One vector is turned by the same rotation once a tick. Each row is the vector after some number of ticks, and that number follows the row.
The counts run from 0 to 429.
155 133 111 164 109 132 130 151  97  95 134 113 117 114 120 129 129 142 155 124 129 132 108 133 134 114 140 120 122 183 142 105 145 121  95 -> 207
118 105 127  93 159 136 157 135 142 139 127 125 116 128 138  98 139 111 135 107 130 138 131 148 129 126 135 140 141  99 134 106  68 118 120 -> 286
130  98 118 129 129 160 145 109  87 119 143 144 137  95 144 118 123  90 142 137 126  96 110 162 118 151 156 125 133 117 106 139 127 167 129 -> 292
105  95 143 107 149 140 123 120 122 131 111 136 125 145 139 124 108 113 119  92  89 170 138 135  93 119 129 139 154 115 156 112 125 127 144 -> 121
135 102 124 130 156 144 148 138  93 122 136 115 128 110 157 126 107 111 158 143 128 130  94 137 129 157 152 153 145 137  96 121  93 104 118 -> 295
134 124 152 112 119 154 147 119 101  90 110 163 123 138 100 131 108 115 125 114 129 126 106 132 111 121 120 117 135 118 127 132 156 166 104 -> 250
125 117  90 129 133 122 145 127 133 144 146  85 137 103 134  82 145  87 126 117 137 114 116 145 150 126 156 131 132 136 113 101  99 143 106 -> 317
135 113 110 123 110 163 152 129  89 152 121 139 120 121 120 129 148 100 132 117 107 106 128 162 126 152 145 114  90 168 144 160 128 151 140 -> 44
128 105 118 134 144 127 144 134  90 119 150 139 117  69 130 105 114  97 137 146 145 112  93 149 151 134 150 126 146 124  98 124 102 154 103 -> 291
134 150 143 154  94 154 146 122 123 113 146 131 103 142 146 133 137 144 164 139 112 108 103 171 134 133 104 149 113 138 135 106 145 136 139 -> 189
112 126 112 153 127 168 132 123 129 131 137 129  98 118 131 127 156 143 149 127  99 115 125 175 106 136 136 122  94 162 158 118 119 147 130 -> 182
127 139 108 120  98 111 145 123 138 131 124  85 123 133 135  96 165 119 130  91 126 126 140 154 147  98 126 134 136 140 145  82 120 161 106 -> 202
136 124 157 132  98 141 137 109 100 117 142 166 140 101 125 129 105  98 117 117 125 133 107 143 106 107 109 140 153 142 158 141 180 147 129 -> 101
104 146 152 103 113 148 148 124 121 143  99 165 110 126  93  88 129 130  86 107 129 141 138 115 140 116 133 113 105 115 151 116 123 139  97 -> 389
125 116 147 130  99 146 150 115 132  96 124 114 144 171 131 119 140 116 133  83 111 138 150 138 127 111 125 121 146 115 154  96 150 143 115 -> 228
136 141 101 100 121 119 167 139 100 152 111 102 119 112 123 117 155 111 143 102 129 142 113 133 151 132 148 142 117 159 124 112  99  99 126 -> 46
112 102 138 138 139 178 136 114 118 112 149 145 115 135 129 127 114 114 124 141 103 117 112 136 112 159 133 115 111  92 142 134 108 151 106 -> 281
153 142 115 122 106 153 137 120  79 142 105 140 117 124 119 112 117 121 130 120 113 104  97 139 158 161 144 131 111 123  93 137 140 153 133 -> 28
127 158 121 130 119 134 149 124 100 156 118 137 106 103  99  80 126 130 110 130 136 117 102 127 167 135 147 123 105 134 100 112 108 133 101 -> 27
 94 115 147 120 153 132 147 113 106 127 110 132 150  92 127  98 145  98 127 118 134 135 140 126 117 113 153 106 143 113 110 111 100 165  89 -> 267
124 133 134 129  93 145 163 123 129 147 155 110 139 145 140 114 157 115 114  86 113 149 148 142 150 125 108 137 121 122 178 120 117 117 123 -> 64
132 142 139 111 138 119 130 117 101 132 116 137 103 103 143 108  91 135 121 130 117 157 100 136 146 131 119 159 165  94 104  88 113 110 122 -> 138
150 128  83 143 130 158 133 120 107 106 152 119 115 104 127 119 104  98 132 145 123  93  77 148 120 163 149 124 112 125 122 137 125 144 121 -> 307
168 137 103 101  88 109 166 142  97 131 134 110 128 130 124 128 132 103 130  97 136 141 118 143 159 137 123 151 132 134 132 138 141 129 117 -> 62
119 112 128 119 135 160 150 130 167 128 166 121 105 156 147 104 126 109 132 109 120 112 125 168 117 128 118 159 118 112 160 117  97 122 151 -> 312
141 130  92 127 105 107 149 141 100 133 120 104 140  94 118 121 154 103 122 113 131 146 127 133 146 118 143 114 122 178 147 130 127 121  93 -> 69
153 150 152 125 114 164 139 144  93 139 129 152  97 124 120 114 105 143 138 126 123 117 100 141 160 153 115 159 120 136 107 128 115  97 141 -> 24
 80 136 138 125 163 151 116 103 132 147 108 152 105  98 119 116 109 135 121 121 106 149 110 134  92 122 137 118 122 134 152 110 117 127 107 -> 133
154 135  95 120 120 105 137 135 106 136 135 117  95  91 134  90 138 137 138 120 137 113 117 163 158 114 140 139 132 142 121  99 110 161 110 -> 176
140  90 128 118 129 127 114 124  89 112 103 150 130 129 134 131  93  98 119  95  97 157 103 125 106 143 149 134 152 127 132 137 161 134 139 -> 120
127 147 113 144 109 122 126 149 146 127 144 109 123 107 103  69 126 110 111 112 145 104 113 134 150 102 147 135 121 152 133  86 138 133 108 -> 340
110 114 160 144 110 159 125  93  95 120 128 124 158 139 144 144 107 104 132 105  92 161 105 125 102 131 120 134 149 126 144 129 170 113 141 -> 105
139 147 147 126 103 129 129 145 116 136 127 110 136 134 116 105 121 118 150 110 133 127 109 132 156 105 137 165 153 161 103  91 148  92 134 -> 352
120 126 121 159 116 128 132 142 121 115 140  96 116 133 131 103 157 143 143 111 122 143 135 136 129 105 132 128 117 164 164  85 115 111  95 -> 206
 93  98 163 134 142 164 147  97 103 123 123 167 136 114 122 116 133 104 128 130 122 118 126 136 110 132 139 108 127 114 131 126 128 176 111 -> 266
